grid =
[[-25   4  26  11  -7 -23   3  -3 -11 -11   7 -10   0]
 [  8 -29  11  -3 -28  -4   3  -3  -6 -11   8  -7   6]
 [-10  -1 -10  -2   9  -3 -10   7 -11 -20  14  -8  -8]
 [ -3 -14  11  -1  -1   0  33 -11 -11 -11   9  -6  11]
 [  1  -9   3  -1  21  -3  19  -7 -11   4  22  -7 -14]
 [-36   4  11   7   4  -3   3  19 -11   2  22  -7  -2]
 [ -3 -13  14 -12 -29  -3   3  -3 -13 -28   5   1  -2]
 [ -3  -9 -23  -1  14  -3 -27  13 -11  -8   9  -7  -2]]
Rows and columns are counted from 0.
row 0 col 0: -25
row 0 col 5: -23
row 5 col 9: 2
row 1 col 3: -3
row 6 col 2: 14
row 3 col 11: -6
row 0 col 8: -11
row 7 col 8: -11
row 2 col 4: 9
row 6 col 1: -13
row 4 col 4: 21
row 1 col 11: -7
row 7 col 11: -7
row 2 col 0: -10
row 1 col 9: -11
row 3 col 9: -11
row 7 col 2: -23
row 3 col 4: -1
row 0 col 9: -11
row 1 col 7: -3
row 4 col 10: 22
row 6 col 10: 5
row 3 col 0: -3
row 4 col 12: -14
row 4 col 9: 4
row 6 col 6: 3
row 2 col 10: 14
row 2 col 9: -20
row 5 col 1: 4
row 4 col 0: 1
row 5 col 2: 11
row 0 col 1: 4
row 0 col 3: 11

W =
[[ 25   8  38  32   7 -27  25]
 [-13   5 -25 -19   4  42 -14]
 [ 20   6  31  26   5 -21  19]
 [ -9   4 -16 -12   2  30 -10]
 [ -7   4 -12  -9   2  25  -8]
 [ -1   3 -13 -10  11  13   2]
 [ -6   4 -10  -7   1  23  -7]
 [ -5   5 -10  -7   2  26  -7]
 [ 27   8  41  34   8 -29  27]]
Rows and columns are counted from 0.
(0, 0)	25
(8, 4)	8
(7, 2)	-10
(1, 1)	5
(3, 4)	2
(0, 4)	7
(6, 5)	23
(0, 2)	38
(2, 3)	26
(8, 3)	34
(6, 4)	1
(3, 2)	-16
(0, 3)	32
(2, 5)	-21
(8, 0)	27
(0, 5)	-27
(4, 6)	-8
(8, 5)	-29
(5, 2)	-13
(7, 4)	2
(8, 2)	41
(2, 1)	6
(5, 6)	2
(7, 6)	-7
(4, 5)	25
(6, 0)	-6
(5, 3)	-10

arr = [ 20  34 -28  13  36 -33]
arr[0] => 20
arr[1] => 34
arr[-4] => -28

M =
-0.02,-0.04,-0.06,-0.06,0.01,-0.09,-0.06,0.20,0.23,-0.02,0.20
-0.01,-0.02,-0.04,-0.03,0.01,-0.06,-0.05,0.17,0.19,-0.01,0.16
-0.01,-0.12,0.07,-0.12,0.11,-0.03,0.14,-0.05,0.13,-0.05,0.04
0.08,0.13,0.04,0.13,0.01,0.10,0.01,0.05,-0.04,0.09,0.01
-0.02,-0.18,0.11,-0.18,0.16,-0.05,0.21,-0.09,0.17,-0.07,0.04
0.08,0.09,0.11,0.10,0.07,0.12,0.12,-0.06,-0.07,0.08,-0.05
0.00,0.00,-0.02,-0.01,0.02,-0.04,-0.03,0.15,0.15,0.01,0.14
-0.03,-0.23,0.14,-0.23,0.21,-0.06,0.27,-0.13,0.20,-0.10,0.03
-0.02,-0.04,-0.04,-0.06,0.02,-0.08,-0.04,0.18,0.22,-0.02,0.18
0.16,0.19,0.19,0.22,0.10,0.24,0.18,-0.11,-0.17,0.16,-0.11
Rows and columns are counted from 0.
(0, 0)	-0.02
(3, 2)	0.04
(7, 3)	-0.23
(7, 9)	-0.10
(8, 7)	0.18
(9, 0)	0.16
(5, 10)	-0.05
(0, 8)	0.23
(4, 7)	-0.09
(2, 7)	-0.05
(5, 6)	0.12
(0, 5)	-0.09
(8, 6)	-0.04
(2, 4)	0.11
(2, 8)	0.13
(6, 8)	0.15
(5, 3)	0.10
(5, 9)	0.08
(2, 3)	-0.12
(8, 5)	-0.08
(2, 1)	-0.12
(9, 1)	0.19
(2, 0)	-0.01
(6, 5)	-0.04
(6, 6)	-0.03
(3, 10)	0.01
(1, 8)	0.19
(9, 4)	0.10
(7, 4)	0.21
(7, 0)	-0.03
(6, 7)	0.15
(9, 2)	0.19
(2, 9)	-0.05
(1, 9)	-0.01
(0, 1)	-0.04

data =
[[ 1.4 -0.2  0.4 -2.1  0.1 -0.4 -0.1  1.3  0.5 -0.7 -0.4]
 [ 0.3 -1.4  0.6  0.1 -0.8  0.0  0.7  1.3 -0.9 -0.9  0.4]
 [-0.7  0.8 -1.0 -0.5  0.3 -0.5 -1.0 -1.7  0.5  0.4 -0.8]
 [ 0.0 -0.4 -0.1 -0.3 -0.3 -0.2 -0.2 -0.1 -0.3 -0.4 -0.2]
 [ 1.2 -0.5  0.5 -1.9  0.0 -0.3  0.1  1.5  0.3 -0.8 -0.3]
 [-0.4  1.1 -0.9 -0.9  0.5 -0.6 -1.2 -1.7  0.7  0.5 -1.0]
 [-0.2  1.5 -1.1 -1.5  0.8 -0.7 -1.4 -1.9  1.2  0.6 -1.2]
 [-0.4 -1.2  0.2  0.7 -0.8  0.0  0.4  0.5 -1.2 -0.6  0.3]
 [ 0.4 -0.4  0.1 -0.9 -0.1 -0.3 -0.1  0.5  0.0 -0.5 -0.3]
 [-1.3 -0.4 -0.5  0.9 -0.5 -0.1 -0.2 -1.1 -0.8 -0.1 -0.1]
 [ 0.9  0.6 -0.2 -2.1  0.5 -0.6 -0.7  0.1  1.0 -0.2 -0.9]
 [ 0.1  1.0 -0.7 -1.5  0.6 -0.6 -1.0 -1.1  0.9  0.2 -0.9]
 [-1.7  0.2 -1.1  1.1 -0.3 -0.2 -0.8 -2.3 -0.6  0.5 -0.4]
 [-2.1 -0.4 -1.0  2.0 -0.6  0.0 -0.4 -1.9 -1.2  0.2  0.0]
 [-2.1  0.0 -1.2  1.8 -0.5 -0.1 -0.6 -2.3 -0.9  0.5 -0.2]]
Rows and columns are counted from 0.
(0, 0) -> 1.4
(2, 4) -> 0.3
(3, 7) -> -0.1
(9, 3) -> 0.9
(6, 2) -> -1.1
(10, 10) -> -0.9
(13, 2) -> -1.0
(11, 10) -> -0.9
(0, 7) -> 1.3
(14, 1) -> 0.0
(2, 3) -> -0.5
(14, 3) -> 1.8
(1, 1) -> -1.4
(3, 5) -> -0.2
(5, 4) -> 0.5
(1, 2) -> 0.6
(14, 9) -> 0.5
(11, 7) -> -1.1
(4, 10) -> -0.3
(8, 5) -> -0.3
(11, 2) -> -0.7
(12, 5) -> -0.2
(4, 3) -> -1.9
(8, 4) -> -0.1
(11, 6) -> -1.0
(7, 5) -> 0.0
(10, 6) -> -0.7
(7, 7) -> 0.5
(10, 1) -> 0.6
(12, 1) -> 0.2
(14, 10) -> -0.2
(11, 9) -> 0.2
(14, 0) -> -2.1
(5, 10) -> -1.0
(1, 6) -> 0.7
(3, 0) -> 0.0

a =
array([[-136,   -5, -596, -165],
       [-154, -304,  485, -126],
       [-314, -217, -213, -335],
       [  -4,   28, -225,  -18],
       [-431, -298, -178, -547],
       [-159,  -23, -827, -162],
       [-119, -238,  206, -103],
       [  29,   26, -209,   42],
       [-147, -300,  546, -137],
       [-339, -315, -150, -431],
       [ -12,   20, -277,  -35],
       [ 154,   53,  -82,  333],
       [-468, -342, -162, -646],
       [  92,   20,  -69,  208],
       [-363, -331, -158, -487],
       [-344, -313, -139, -405]])
a[0, 0] = -136
a[9, 1] = -315
a[:, 3] = [-165, -126, -335, -18, -547, -162, -103, 42, -137, -431, -35, 333, -646, 208, -487, -405]
a[3, 1] = 28
a[5, 0] = -159
a[11, 0] = 154
a[5, 2] = -827
a[7, 3] = 42
a[7, 1] = 26
a[1, 3] = -126
a[0, 2] = -596
a[:, 2] = [-596, 485, -213, -225, -178, -827, 206, -209, 546, -150, -277, -82, -162, -69, -158, -139]
a[:, 0] = [-136, -154, -314, -4, -431, -159, -119, 29, -147, -339, -12, 154, -468, 92, -363, -344]
a[12, 0] = -468
a[6, 3] = -103
a[0, 3] = -165
a[3] = [-4, 28, -225, -18]
a[12, 3] = -646
a[6, 0] = -119
a[0] = [-136, -5, -596, -165]
a[11, 3] = 333
a[10, 1] = 20
a[12, 1] = -342
a[:, 1] = [-5, -304, -217, 28, -298, -23, -238, 26, -300, -315, 20, 53, -342, 20, -331, -313]
a[14] = [-363, -331, -158, -487]
a[9, 3] = -431
a[7, 2] = -209
a[5, 3] = -162
a[1] = [-154, -304, 485, -126]
a[9, 2] = -150
a[3, 0] = -4
a[4] = [-431, -298, -178, -547]
